Families of rows that turns and mirrors carry onto each other, the same ones carrying the whole set onto itself: the rest of each named row's family, in list order:
5 families of 3 rows:
vugi: [ -6.8 -19.0 -14.1 -20.1 -25.6 -14.7   9.9   9.2  -6.7 -13.8   7.1 -24.7
  49.1  17.4 -32.1 -13.4]
Totir: [ -7.2 -12.9 -19.0 -18.0 -22.7 -14.2   7.3   5.0 -25.5 -21.1   9.6 -27.8
  57.9  20.9 -29.6 -19.8]
Sot: [ -1.3  10.7   1.7  -6.4  -0.2 -19.8   4.8  -5.5 -32.4 -24.9 -12.8 -14.8
  37.8 -13.2  -8.1  30.9]
Sapav: [-13.8   6.2  -7.6   5.3 -14.8  18.0  -8.8  27.7 -20.2 -28.5 -38.3  -7.3
  38.2  26.4 -34.2   5.4]
gilu: [-12.2  -2.3  -1.5   0.9  16.8  -7.3  -1.9   4.7 -31.2 -34.6  -9.4 -20.9
  49.7 -18.7 -20.1  32.6]
kapet: [ -9.0   7.5 -10.5  -6.9  11.4 -19.0  -2.6   0.2 -25.6 -33.3  -6.2 -21.0
  41.6 -19.8 -15.0  29.8]
gimu: [-20.2  15.8  -1.8  -3.7 -21.9  17.6 -11.4  25.4 -33.3 -37.2 -28.2  -2.4
  56.6  20.9 -38.4  -1.2]
fipu: [-14.3   9.4  -2.2   9.6 -13.2  20.5 -14.3  21.9 -18.8 -29.4 -36.7   3.4
  57.5  15.0 -29.5  -0.3]
Sefil: [-13.6 -10.0 -22.2 -20.7 -25.3  -8.0   9.1   4.6 -22.0 -17.7  15.1 -24.6
  57.9  11.1 -12.9 -14.1]
pez: [ -9.9   8.3 -11.2   5.1 -19.0  21.1 -11.7  18.2 -35.4 -40.0 -40.9  -3.8
  49.5  18.6 -34.3   5.6]
bip: [-15.1  11.3   0.4   3.8  12.9 -20.7   2.1   0.5 -23.9 -19.8  -5.9 -17.2
  42.8 -15.3 -10.8  26.5]
putup: [-10.7  -9.0  -7.2  -3.9 -27.5 -10.6   9.5   6.4 -14.6 -20.1  15.3 -23.9
  60.5  16.9 -24.2 -20.2]
zol: [ -3.6   3.1  -1.4  -4.0   4.8 -14.1  -0.7   4.0 -16.9 -27.2  -3.4 -17.7
  31.8 -11.9 -19.0  39.3]
Muda: [ -2.6   5.0  -8.4   5.8  -0.9  20.2 -15.1  22.7 -27.6 -33.1 -38.5  -7.8
  49.2  25.3 -22.4  -3.4]
Talub: [ -5.7  -9.7  -7.3 -15.4 -23.9 -16.8  12.2   7.6 -13.5 -29.8   4.4 -27.2
  52.7   7.6 -33.4 -29.5]

The rest of the family of Talub: Sot, Muda
The rest of the family of bip: fipu, putup
The rest of the family of vugi: Sapav, zol

Families of rows that turns and mirrors carry onto each other, the same ones carrying the whole set onto itself: the rest of each named row's family, in list order:
5 families of 3 rows:
dusa: [-26.1 -11.9  14.4  11.3   0.1 -18.6  17.1  17.6   9.5 -17.2 -24.8   4.1
 -26.0 -20.3 -13.1 -14.2]
Kema: [ -1.5  21.1   7.7   6.3   8.0 -19.4   3.2  -2.5  38.8  -2.5  14.4 -23.6
 -18.3  -2.1 -26.7  -2.9]
magem: [-13.9  29.2   3.3   0.8 -14.7 -17.3  -2.2 -16.8  15.3  32.4   6.5  -5.0
   1.4 -19.1   5.0 -12.6]
zep: [ -5.9 -13.4  -9.3   8.8 -18.7  -1.9  23.1  15.9  -3.5  -5.1   3.8   9.8
 -28.1 -16.6  -0.2  -5.8]
naro: [-15.0  -2.6  16.9  -5.0  -7.1   4.7  20.8  16.2   1.8  -9.0 -24.0   5.1
 -26.7 -19.5   7.5 -16.6]
ved: [-11.8  18.2   6.3 -18.4 -10.7  -6.0  -0.4 -19.3  30.1  17.5   4.7   4.0
 -11.9 -15.3  17.0 -20.2]
tezu: [-13.4  -7.2  14.0  11.1 -10.0  -4.6  28.7   1.2 -11.5   0.6 -17.6   7.6
  -8.5 -27.7   8.8  -3.5]
Vipor: [-19.9   8.4 -18.1  -3.2 -10.1 -14.1   5.4 -10.7  25.0   9.5  -0.9  12.7
  -4.8  -7.2  26.3 -13.0]
par: [-26.0  23.2   0.8   4.9  -8.6 -33.2  28.5 -16.0  16.4  23.7  -3.2   7.7
 -12.6   5.5   7.0  -3.0]
vomu: [-23.4   0.2  10.7  20.0  15.1 -26.4  33.3  21.1  -0.7  -5.7  -5.8   5.7
 -11.2  -2.5   6.1   3.0]
nopit: [  0.3  15.3  29.0  -1.5  16.1  -5.6  -2.7  12.7  29.1  -8.1  12.9 -20.8
 -19.3 -18.0 -18.0 -13.6]
Dabok: [ -9.3  10.2  28.0  -0.7   8.6 -20.7   0.1  12.6   5.2  -8.1  10.3 -28.1
  -3.7 -19.6 -25.8   3.5]
gen: [-12.8  12.3 -11.3  -1.2 -29.8 -18.7   0.7 -12.7  22.1  23.7  16.8   5.1
 -25.6 -16.2 -12.0 -17.5]
ginoz: [-24.3  13.6  23.3   7.5  17.7 -47.4   8.7   1.2  24.7   4.6  16.1  -8.7
  -7.1  -6.4 -17.9  -2.3]
sagis: [-11.5  -5.4   6.8  -1.2  -2.2 -23.8 -10.0  20.4  14.7  -9.8  27.8 -10.2
 -19.8 -21.3 -27.1  -9.0]

The rest of the family of Vipor: dusa, Kema
The rest of the family of ginoz: par, vomu
The rest of the family of zep: gen, sagis

Families of rows that turns and mirrors carry onto each other, the same ones carrying the whole set onto itself: the rest of each named row's family, in list order:
4 families of 8 rows:
totat: [ 15.5   8.0   5.9  48.0  14.4  -3.0  -5.2  -4.6  12.3  30.9   5.7  13.1
 -18.2 -14.6 -17.0  -2.8 -14.7 -20.0   8.9 -22.9   0.6  -3.6 -22.0  -3.5
  28.3]
tafen: [  5.8   1.6 -10.6  30.3   8.3   8.1  -9.5  12.8 -13.8  23.2  10.7   3.6
 -35.7   6.8 -29.0  -2.2  17.6  -2.9 -36.6  20.1  27.8  21.2 -13.4   7.8
  26.2]
Gilap: [ -4.5 -18.2   4.8  15.6  22.9  13.8   9.4  -5.0   6.1  10.9  -4.8  23.2
   2.3  -0.5   9.6  -1.8  15.2   0.8 -20.6 -23.2  16.2  11.4  14.0   4.0
  22.7]
ludis: [ 19.5  18.9   3.9  22.3   4.0  13.1   0.1  12.5  -6.2  18.0   4.1 -13.3
 -16.3  -2.8 -31.0  20.8  13.6  22.7 -35.7  -5.9   8.5  28.2  34.0  -5.3
  40.2]
gubar: [  0.1   6.9 -26.6  29.6  11.5   1.6   5.6   8.3 -10.0  13.3  16.6   5.9
 -18.7   6.0   6.7  -9.9  14.3  -6.1 -11.9  -7.7  23.2  16.7  11.9  17.1
  32.1]
toz: [ 11.9  21.7  16.4  34.3  -0.9   7.0 -33.4   8.4 -17.4  28.0  10.1 -13.2
 -33.2  -1.2 -32.8   2.5  24.8  -1.2 -23.1   7.6  16.0  28.2  -7.5   4.2
  17.2]
Lunak: [ 22.0 -22.9 -12.8  23.7  11.8   9.6   3.3 -10.5   6.3  23.8  -1.5  28.8
   5.0   6.2  -7.1  18.0  12.6  -1.5 -16.3 -25.8  27.5  17.7  16.6 -10.6
  39.0]
Vareb: [ 19.3   9.4 -26.5  39.1   3.2   7.2  -7.2 -14.4 -13.6  26.1   6.1  24.8
  -8.4  -0.2  -3.7  -2.3  11.1  -1.9 -11.6 -11.9  21.9   7.0  -2.3  14.7
  51.4]
saz: [  2.3  14.2 -13.3  25.2  10.2  24.8 -25.3  -4.3 -10.3  36.1   4.3   6.8
 -26.5  -0.1 -19.4   2.4   2.3  12.3 -38.6  -2.2  30.6  20.3 -23.4  11.6
  46.8]
Teb: [ 16.2  -7.6  11.6  28.6   9.3 -19.2  -7.0  -2.4 -13.5  48.8   2.2  -3.0
 -30.9 -17.8 -35.7   6.1   7.2   5.2  -5.2 -27.4 -13.2  24.6  -6.8 -23.0
  42.1]
gizog: [  5.5 -18.1  -0.7   8.9  18.6  28.1 -15.5  -0.4  10.0  33.9  -2.9  11.0
 -13.7   6.2 -22.8  23.1   4.3  13.2 -42.8 -16.1  35.7  32.2  -3.9 -14.0
  34.2]
Fili: [  7.3 -28.8   8.8  20.7  23.5 -12.7  18.6  -1.0   0.2  22.1  11.7  25.7
   1.4  -8.5   5.5  10.4  11.4  -5.8 -18.4 -15.3  11.9  15.3  10.4 -11.1
  25.8]
Kedos: [ 17.9 -19.4   3.3  34.9  21.7 -25.0  -8.2  -2.3 -14.8  36.0  -6.7  -6.3
 -18.3   8.5 -20.8  28.3  15.6  -9.5   4.7 -19.9   0.5  26.0   1.1 -23.0
  36.6]
kon: [  1.4 -23.2  19.5  15.6  19.5  21.2  -5.9  -1.5   2.5  19.8 -11.9  21.0
 -14.5   0.6 -24.8   6.7  19.0   4.4 -46.2   4.4  21.1  15.6 -11.2  -6.1
  16.4]
tik: [ 26.3 -10.2   6.7  24.1  11.5  13.3  10.4   6.5 -25.7  40.9  -2.9  10.0
 -23.3 -10.7 -30.8   1.4  19.3   6.9 -17.0 -10.8  -9.0  21.4  10.6 -27.5
  41.1]
Peb: [ 12.1  23.1  25.9  41.8  14.3   0.7 -20.0   5.8  37.9  22.6   2.5 -14.5
  -3.2  -8.0 -19.7  23.8  -2.8   3.4  -7.8 -27.4  11.7  13.3   0.7  14.3
  36.5]
Kol: [  4.6  10.7   6.4  13.7   8.3 -11.2 -10.4  -2.3  12.0  18.0   3.6 -13.2
 -23.3 -11.0 -37.2  29.2 -12.5  17.4 -35.4 -23.2   2.3  31.4  11.1 -16.9
  19.6]
kule: [ -9.9  20.5  27.2  37.1  25.4  -0.5 -34.6  -8.0   5.2  23.6 -11.0 -19.9
 -11.5   0.5 -12.3  21.2  -1.2   8.6 -14.1 -15.7  14.6   7.4 -12.1  17.9
  42.3]
Pino: [ -5.8   2.0  11.0  18.5  24.8 -15.3 -22.1  -0.1  -2.9  26.0  -6.4 -27.1
 -17.1   8.0 -18.8  37.4   4.9  14.9 -20.3 -25.6   9.2  35.5  12.6  -8.7
  35.7]
lamo: [ 14.9  -2.0  21.2  41.9  24.1  36.5   3.3  12.6   0.0  42.8  -1.0  16.1
 -12.4  -8.6 -13.3 -11.8   6.2  -9.8   1.2 -16.5   6.0  -0.5  -9.7  -7.5
  44.8]
Lov: [  7.4  27.6  18.5  39.3  16.7  35.5  -7.0  19.1  19.5  19.7   7.0  -8.0
  -5.7  -1.2 -13.4   6.9   1.2   6.3 -16.8 -12.4  23.0   6.8  14.2  14.5
  43.6]
vufa: [ -0.2  33.1  13.2  37.2  10.3   3.4 -21.6  -0.8  25.0  17.1   7.9 -10.4
 -20.3 -12.4 -25.7  11.5 -21.8   3.9 -21.0 -15.3  14.1   5.8 -11.6  12.8
  27.3]
pas: [  8.7  25.1   1.4  44.2   2.7  -3.0 -16.6  10.4 -11.5  20.3  19.3  -3.5
 -13.1   3.5  -1.1  -5.9  22.1 -15.5   8.5 -17.9  13.5  20.1  16.2  12.4
  25.1]
kel: [  1.3 -10.9  28.5  24.9  15.3   8.3  -8.3  -0.1   1.1  23.6   2.1  11.8
   2.8  -1.6   2.8  -0.1  20.8  -9.2   4.8 -39.5   9.9  17.8  23.9 -11.3
  16.5]
domo: [  9.1  -0.8  27.5  45.4  23.4   3.3 -13.9   8.9  18.2  50.0   1.6   4.4
 -15.8 -10.8 -25.9   2.5  -1.5 -12.4   6.3 -30.3   1.9  10.1 -25.9  -7.7
  39.6]
Dibap: [ -0.3 -21.2  21.7   6.4  23.3   1.1  -0.4   4.3   4.3  23.1   8.8   4.3
 -16.0  -8.7 -15.8  22.6   7.9  12.7 -52.1   3.2  21.2  29.5  -3.9 -11.3
  18.3]
zivi: [ 20.0 -14.6  -0.9  24.6  11.0 -17.6   6.5  -6.2  -1.1  32.0   2.1  11.2
 -21.4 -12.4 -28.9  13.5  -5.9  -6.2  -5.4 -30.8 -11.6  21.1   1.5 -32.4
  21.4]
dad: [  4.4 -14.8  44.2  15.1  12.5  17.8 -25.5  -1.8  -5.5  29.9  -7.6   1.8
 -17.5  -7.0 -28.2   9.1  23.9   4.1 -26.4 -13.4  12.0  26.5  -0.3 -19.7
   9.0]
nir: [ -2.3  15.3   6.4  28.1  17.0   2.0 -12.4  10.2  -3.2  24.5  20.5  -4.1
 -25.8  -9.2 -11.5   6.8   3.4   5.1 -44.7  18.6  24.5  19.7 -23.2  18.6
  29.5]
daz: [ 14.0  -1.3  19.5  53.6  24.0 -10.0 -21.3 -10.4  -5.5  33.4 -11.8   1.2
 -12.9   0.9 -14.1  12.8   9.3 -16.4  11.0 -10.5   6.2  -2.3 -23.0   2.7
  42.8]
lup: [  6.2   8.9  -6.2  42.0  17.6 -12.1   6.7   4.6  -7.6  21.9  24.4  17.0
  -9.5  -8.6  11.1  -6.5   7.3 -13.3 -11.0   0.5  14.0   5.3  -8.9  18.2
  36.2]
Danu: [ 19.2  16.4   8.8  25.9  -0.2 -21.7 -12.1  -5.3   5.6  22.1   3.3 -22.6
 -18.0 -15.1 -29.6  26.7   6.4  21.3 -19.4 -23.3  -2.5  29.1  19.9  -2.0
  39.4]

The rest of the family of domo: tafen, Gilap, gubar, Teb, kon, Peb, Danu
The rest of the family of totat: Fili, Kol, vufa, Dibap, zivi, nir, lup

